Named turns come first, each shown by rows before and after it. Which turns, in which order, take the first row of each pair that follows to the second? Write the first one first, as in the answered first pair.
L (before -> after):
[ 44  -1  15  -4  39   5  -7   6  -4 -26   4  12  -7  20   7]  ->  [ 34   6  34   2  34   6 -17  11   0 -12   7  19   4  23   7]
[ 14 -19 -44  12  47 -15  29  -4 -43 -18 -22 -37 -10  14 -24]  ->  [-19 -12   9  43  46 -27   5  -6 -43   9 -18  -8  20  15 -38]
[ 24  21 -14  -5 -41   0  19  29  42 -20  25  -5 -16  -7  33]  ->  [ 20  -3 -34  12  -1   0  12  18  17 -73   3 -11 -22 -16  17]
F (before -> after):
[ 52  21  10 -34  19 -50  23  47   3 -32  31  19   2  11  31]  ->  [ 56   7 -24 -50  13 -39  42  39   0 -29  21  -2 -19  11  29]
[  4 -18  22  44 -34  21 -19  27 -52  13  -3   4  -5 -29 -32]  ->  [ 16 -10  34  33 -25  21  -3  32 -32  48 -17   7   2   2 -39]
[ 26   9 -44 -27   3  29 -12 -19  -5   3 -10 -10 -34  13  19]  ->  [ 14   9   7   5  10   2 -52 -10 -11 -33  19  28 -10  -9  22]
[ 18  -5 -39 -48 -15   6  -2   4  12  -4   4 -22 -30   9  32]  ->  [  5   2  11 -16  -9 -12 -45  15   7 -37  28  17  -3 -15  40]
R (before -> after):
[  0  -5  20  24 -33  -6 -17  15  -2  -5  32  17  21 -20   7]  ->  [ 13  -6  -3  25 -35   4  26  29   8   3  19   0  24  -2 -17]
[ 12   8  18  -4 -17 -11  16  34  14  -1  29  17  -5 -19   3]  ->  [  6   8  18   2 -11 -13  14  35  10  -9  30  22  -6 -19  -3]
[-31  -3   8  -1 -18  31  18 -12   7  70 -24 -23 -11   2  -9]  ->  [-37   6  18 -15 -14  19 -14 -22   2  70 -16 -12 -12  -5  17]

Each pair is two turns apart.
[-11 -11   3  38 -68  12  17  26 -10 -10  42  11  31 -47  -8]  ->  [  8  29  34  -2 -52  -8  10  32  31  61  26  25  26  10  14]
F, R
[ 13  38  46 -48 -19 -18 -66 -10  22  18  -3  16  -9  32  24]  ->  [ 37  15 -17 -54  12  -7 -45 -17   1 -51 -20 -14 -41  19  17]
L, L
[-19 -15 -27  -3  27  19  10 -27 -20   6 -40 -27 -16   8 -22]  ->  [-18  11  18   6  39  -3   3 -14  -3  31 -42  -1   8  36 -19]
F, F
[ -9  -8 -19 -28 -27   4  11   1  -9  46 -24 -11 -27   0   3]  ->  [-14 -29 -23  16 -27   7  25  18 -19  -2  -9  -5 -10 -27 -23]
F, R
[  8 -26 -56   3   6  32  52 -15 -40   1 -18 -39 -33   2 -45]  ->  [  3  -5 -28 -34  58   7 -18 -47 -51 -15 -24 -19 -53  10   1]
R, L
[  2  33  34   5 -36  -2   7  -5   8  38  49  13   8 -25   4]  ->  [ 23  28  20  -6 -29  -9   4   3  13  -4  69  11  -4 -36  14]
L, F
[-33 -12  15 -12   3  -9 -88 -20 -36  -3  24   9 -19 -39  22]  ->  [-27  -4  50  59  16  -3  -7  27  -4  30  -8  15  32  10 -67]
R, F
[ -5  -2 -12 -47  40 -11  -3 -26   3  -7 -28 -20 -57   9 -17]  ->  [ -8  12  33 -38  47 -29 -17 -16  18   8 -23   2 -38  24  -9]
F, F
[-17   0  -3  -7  13 -38 -25 -10   5  -8  10  14  20 -38  12]  ->  [-13 -12 -39 -22   7 -26  -2 -18  -3   2  -7 -12   7 -35   6]
F, F
[-22   9  15 -27  -3 -17 -70 -48 -31  10  13  17 -22 -24  55]  ->  [ 12 -16 -57  -4 -13  27  77  -3  -1  29 -34 -42 -20  15 -33]
R, R
[ -1   8  12   6  44 -10  10  11   4 -22 -49  19  19  55   9]  ->  [  4  -4 -36 -29  29  -3  -5 -12 -12 -33 -46  -1 -16  33  37]
F, R
[  7  20   5  19 -32 -19  52  31  -9  -3   0  23   3  18 -31]  ->  [  3  17  10  30 -29 -19  41  31 -20 -23  10  29   6   4 -26]
F, F
[ 53  44 -29 -14 -13 -29  -9  64  58  -3  32   4 -16  22  35]  ->  [ 14  15 -37   8 -19 -25 -54  34  12 -55  55   6 -19 -38  43]
F, R
[ -6 -18 -13 -29 -10  24   3 -30  -7 -19 -26  -1 -25 -22   0]  ->  [-10 -12  24  20  -3  18  26  -7   6 -26 -27  19  12 -12 -34]
F, R
[-25 -14 -29   5 -43   4 -33  -7 -19 -14  38   8   2 -12  10]  ->  [ -5  -2 -51 -22 -37  13  -2  -6  -5  31  12 -14 -15  24   7]
F, F
[ -9  -5  20  -4 -48   6 -18   4   3   4  56  -5  16 -34  28]  ->  [ 17  -1  -6  -9 -53  20  33  22  26  22  38 -30   9  -8  12]
R, R
[-38 -17  39  42   0   7 -37   8 -11 -38  40  10  45 -55 -14]  ->  [  3 -21   7  50  -3  18  40  46  19 -37  31 -14  44 -32 -47]
R, F
[  1  15  30  -3 -32 -10 -15  20   4  42  11  25  21  -1  23]  ->  [  2  -1  -9   5 -37  16  29  12  -4  51 -14  -9  14   3 -11]
R, F
[ 13 -10  -9  17 -24  -4  29  22   7 -10  24   0   7 -15 -11]  ->  [ 22  -4  -8   7 -21  -2  35  27  15   4  16  -5   5  -5 -12]
F, F
[  9  -5 -16  -6 -15   4  41   3   8  11 -24 -30  -3  21 -32]  ->  [-14  -8  11  20   4  -4  26  -6  -4   3 -36 -14  15  20 -43]
L, L
[-17 -19 -11 -17  39   3 -35 -40 -27  -5 -53 -18 -24  -7  -6]  ->  [-40 -10  27  16  22   3 -34 -36 -20  39 -48   1   3  -1 -19]
R, L
[-23  11 -13 -44 -57   4 -48 -13  12  66  54   8  -4 -42  67]  ->  [ 13  -9 -74 -64 -30  10 -18  -8   7  14  36 -23 -43 -42  69]
F, L
[ 11 -18 -12  -8 -26   1 -28  35  16 -17   9   4 -26 -28  -2]  ->  [ 19 -11 -23 -19 -23   6 -11  36  26   9  -2  -9 -28  -6  -8]
F, F
[-4 38 50  1 -4 -8 20 23 17 62 -9 24 31 44 -4]  ->  [ -8  -7 -50 -26 -32  36  36 -15 -20  43 -23 -33 -25   5 -10]
R, F
[  3  22  40  -8  20 -26  -1  25  32 -30  -8  22  10  33  12]  ->  [ 24  17  11 -23  15 -17  17  25  33 -40  -3   5  -6  32  19]
L, L
[ 13  44  29 -10   8 -18 -21  22  16 -24  42  18  23  -5   8]  ->  [ 23  18 -35 -28  36   4  18  -3  -3 -36 -12 -28 -16   9 -18]
F, L
[ -2   9   7   1 -33  16   1   8   7  36   3   0   8   1   7]  ->  [  4  -5 -28   0  -1  18   7  -4 -11 -25 -17 -18 -13  -9  -8]
L, L
[ -7  -7 -26   6 -37   5  32  -2  -9  15  -3 -11  -7  -9 -40]  ->  [ 13  -4 -40 -32  -6  -5   7 -18 -16  -8 -11 -15 -36  -5 -12]
R, L
[-27   8  19  -9 -19 -15 -51 -31  -3  40  16 -12  -1  -2  13]  ->  [  7 -13 -38 -36  -8  -2 -34 -30  -8  -7  14 -44 -31  -5  21]
L, L
[ 27  10   4 -26 -38 -15   4  31  29  -7  37  18 -10 -10  42]  ->  [  9 -16   0  30 -40   7  33  42  16 -34  26  10  14 -27 -12]
R, R
[-11  18  41  11  27 -25  -4  -1   7   4 -13  21  16  24  -2]  ->  [ -4  -7 -25   0  14  14  37 -10  -5  -8 -31 -24  -8   9 -22]
R, F
[-19  -7 -11 -15  -9   6  -6 -26   5  37 -22 -32  -2   9  29]  ->  [-27 -22 -17  31 -12  14  13 -12  -8  -8 -11 -35  12 -19  -3]
F, R
[  4  26  56  -9  55 -26 -33   0   6   0 -22  21  10  43  16]  ->  [  0  -6 -13  -4  43  20  35 -15  -9   8 -55 -33  -8  39 -35]
R, F
[ -3  14   4 -22  26   1 -15 -13 -14  45 -29 -13   6  28   8]  ->  [-16  12  29   2  27  -6 -45 -15 -25   9  -3  10  23   2  12]
F, F
[ -2   2  -5   5  42   5  19  -7   3   0 -43 -19   0  50 -40]  ->  [ 20  -7 -39 -25  25  12  18  -7   1 -24 -25 -27 -26  35 -18]
F, R
[-10 -25 -69  -9 -35  28  23 -15 -23 -11  -6 -40 -41 -28  -2]  ->  [ -5  -4  16  63 -15   7  55  41  13 -12   2   3  30  -1 -53]
F, R
[-25  -1  17 -17  -1  42  -3 -40   3  97 -69 -36 -30  44  -4]  ->  [-41  -2  27 -30   7  26 -71 -63 -20  59 -46 -16 -44  13  42]
L, R
[ -3  -2  25  39  34   4  11 -19 -14 -30 -10 -12  12   2 -47]  ->  [ -1  -9   3  32  30  14  22 -25 -13 -31 -17 -20  -2   0 -49]
F, F
[  2  -7   9   5 -20   2 -28  -2   4 -32  21  15  10 -21  13]  ->  [ -4   7  36   4  -4  -2 -30  -4  19  10   4  25  18   5  10]
F, R
[ 33  24  43  22   3  22  31  21  -8  37   1  32  15   0 -12]  ->  [ 21  24  56  23   5  14   5  16 -12  37  10  46  13  -7   7]
R, R
[  0  -9   7   9  62 -15 -24 -14  -6 -62 -13  12  -2   0  -9]  ->  [-13   6  37  37  50 -14  -6   0  10 -15 -24  22  22  21 -36]
R, L
[-56 -23  29  29  16 -32 -38 -19  -1 -23 -19  35  20 -24 -28]  ->  [  3  -3 -20 -45 -60 -26  15  13  46  36  20  12 -10 -12  18]
L, L
[ 47  19  21 -31  54 -18  31  13  36   3 -17  -3 -48  64 -13]  ->  [ 29 -27 -29 -15  51   3  14 -15 -17 -75  -8 -21 -63   3 -19]
L, F
